Each path below is one point turned by a fixed rotation once a step. After each direction that follows a path, write how fast that rotation turns it, in deg/step (0 if it stays still).
Each turn is a multiple of 5 degrees from 10 to 175, or 0.
Each row of a path follows its step; steps can be skipped.

step 0: [  2.1  -8.0  -4.4  14.9  -3.1  23.1  -6.9  -0.3  14.8 -18.0   3.6   6.0
  10.1   0.0   8.1  -7.6   4.7  24.5   6.7  -2.9  45.9  -5.9   4.3  17.5
  -2.2  -0.9  11.2 -34.8  20.5  18.7  -3.4   2.1 -37.6  22.3   7.5   0.4
   6.4  -5.8  11.2]
step 1: [-14.2  -7.0 -14.9 -11.6  15.5  12.7 -13.5   7.9 -13.9  -8.6   4.5  18.8
 -10.2 -14.9  -5.0  17.7 -23.5 -15.7   8.0  14.7  -7.1   7.5   8.4  26.8
  -1.9 -16.0   1.0   9.5 -15.0  19.1  14.3  -9.3  -8.9  42.6 -17.8 -20.6
  -7.8 -20.5   7.0]
step 2: [-24.2 -12.1  -5.2  17.3  27.0   7.7 -13.1   3.3  23.3 -30.1   2.4  -1.4
  -5.5  -7.4 -14.0  12.8 -12.4  -2.2  -0.4  27.8   9.2 -10.1   4.4 -20.5
 -16.3  17.6   5.5   3.6  10.6  18.7  -7.4   1.2 -21.3   4.4  -6.6  35.8
  -2.8   3.0 -27.7]
step 6: [  2.4  -4.9  -3.2  16.0  31.1  41.2  -6.1 -10.0  -0.1   3.7 -14.0  -9.6
  -0.9  -5.4  12.0   3.9  10.5  -6.4  15.1  20.3   8.2  30.2  -5.9   6.7
  -6.8  13.7   8.6 -20.2  29.7  27.2  -8.6  -8.1   1.8  25.6   2.4   0.4
  12.3 -21.5  -4.7]
step 7: [ -8.3  -0.4 -35.0 -22.1  -3.0  -7.1 -31.2  -8.4  -5.7   2.2 -10.7  11.8
 -10.3  -2.2 -18.7   8.4  -0.8   6.1   0.3  17.7  13.2 -16.4  15.9  -9.1
  -2.7   6.7  -6.1  29.0   0.1   9.0 -21.0 -14.1  -7.4  23.4 -24.2  -6.9
  19.8 -31.7  -6.0]
step 8: [-17.4  -7.1  -1.9   3.9  19.2  -5.3  15.5 -17.8 -20.6  -2.5   4.6 -21.6
   2.9  -6.3   8.0  26.4 -15.1   7.3  14.7  15.2 -13.1  -8.3   7.0  -9.8
   2.1  24.8   2.8   2.8  22.7   5.1 -39.5   4.6 -26.2  16.6   5.8   1.0
 -24.4  11.4 -14.8]
step 9: [  1.7   5.6  -4.2   5.8  -4.6  23.6 -27.4  -8.1   4.3  -9.9  29.1 -20.5
  22.3 -18.9  -6.4  14.2  13.8  16.2  -0.5 -24.4  17.0  -1.1   6.0   7.6
  24.2  27.0  -2.9  13.1  -7.2  15.1 -18.2  -7.4 -24.6   3.3   5.9 -14.3
  18.6 -12.2  12.5]
step 10: [-14.5   7.3   7.4  24.5   3.9  14.3  -3.5 -15.5 -20.9   6.4   5.7   1.2
 -11.8  12.4   0.3  13.6 -18.8  -4.2  13.5   1.2   4.0   9.6 -20.6  11.4
  28.8 -28.5 -21.9  -5.5  11.1  24.3 -17.1  -9.1 -10.2  21.0 -33.9 -15.6
  -6.5  -9.2 -16.6]
step 13: [ -7.2  11.2 -22.0   0.6 -10.4  19.1   8.2  18.2 -10.4  -4.1  -0.4  17.0
  -5.8  -5.3  -8.1  21.9 -19.9  -2.2  16.4   5.1  -1.9 -14.1  10.3  34.5
   2.2  16.4  10.1  29.7  -4.1  -7.5 -20.3 -11.6 -21.4  11.7   7.9 -30.4
  -5.1 -23.2   9.8]
step 15: [  2.9  10.3  -0.4   4.1   7.2  22.3  15.1  -1.2  15.3  -6.9  14.5  -8.2
   2.3 -19.5   3.8  43.6  -0.5  -6.2   3.5  16.9   6.5  27.1  14.3  27.6
  24.4   3.1  -1.9   6.7  -7.6  39.7   3.6  -0.1   3.9   2.1  -3.0   5.3
  21.1 -14.5  17.8]
Directions:
[  0.0   7.0   2.5   2.8  -2.0  -4.1   0.8  -1.0  -5.4  -5.9  -2.6  -1.3
  -5.3   2.3 -12.7   2.8 -11.6   2.3  -1.2   0.7  -9.2  -6.2  -2.2  -1.7
  -5.5  -5.6   0.6  -4.3  -6.6  -8.2  -5.1   4.8   0.4   5.1  -4.2   1.8
   0.2  -7.8  -2.6] -> 120
[  7.9  -4.5  -0.4  -2.5  -4.6   7.1  -0.6   2.4  -8.3   0.1   5.7   3.6
   1.5  -3.4  -2.5  -1.9  -2.2   3.4   8.1  -8.5  -2.4  -7.7  -0.9   0.4
   5.6   0.8  -2.2  -2.9   3.1  -6.6  -1.1   6.0 -11.8  -0.1   7.9  -3.0
  -4.8   5.0   8.4] -> 80
[  6.9  -0.6  -2.6   2.5   4.8   0.5  -3.6   2.4  -3.2   8.6   2.1   1.9
  -2.1  -3.6   0.3   7.0  -2.9  10.9   0.9  -1.2   6.7  -1.4   0.2   7.0
 -11.0  -0.5  -1.6   8.5 -12.7   0.6  -3.1  -1.7   3.0  -5.6  -0.5   4.3
   5.3   3.5   5.8] -> 175
[ 1.2 -3.4  4.7 -3.1  4.1 -4.6  7.5  2.1 -8.8 -1.8  3.6 -1.7  7.5  9.5
 -5.5 -3.1  7.9  0.2  4.4 11.4 -4.7 -3.8  0.0  7.7 -2.3 -1.9 -6.6 -1.8
 -2.1 10.8 -1.8 -0.5  1.1 -1.8 -2.5 -3.2 -4.1 -1.0  6.0] -> 155
[ -0.1  -1.9   3.4   7.9   2.9   1.7  -1.9   4.3  -3.9  -0.6   4.2  -2.8
   1.0   5.1  -4.1  -0.9  -0.6  -1.8  -8.8  -4.8  -3.1   3.6 -12.2  -7.0
  12.7  -1.3   5.8   6.5  -4.7   3.6  -1.5  -0.6  -1.5  -6.4  -8.4   4.8
  -1.3   5.7   4.6] -> 55
[-0.7  0.8 -4.6 -2.7  3.8  0.0 -1.4  8.1 -4.3  5.6 -2.4  3.8 -0.6 10.8
  3.6 -7.1 -3.7  2.0  3.8 -1.1  0.3  2.7 -2.9  0.2 -5.3  4.4  6.9 -3.1
  6.2 -1.1  8.8  2.1 -1.5 12.1 -7.8  5.9  7.2 -0.8  7.4] -> 65
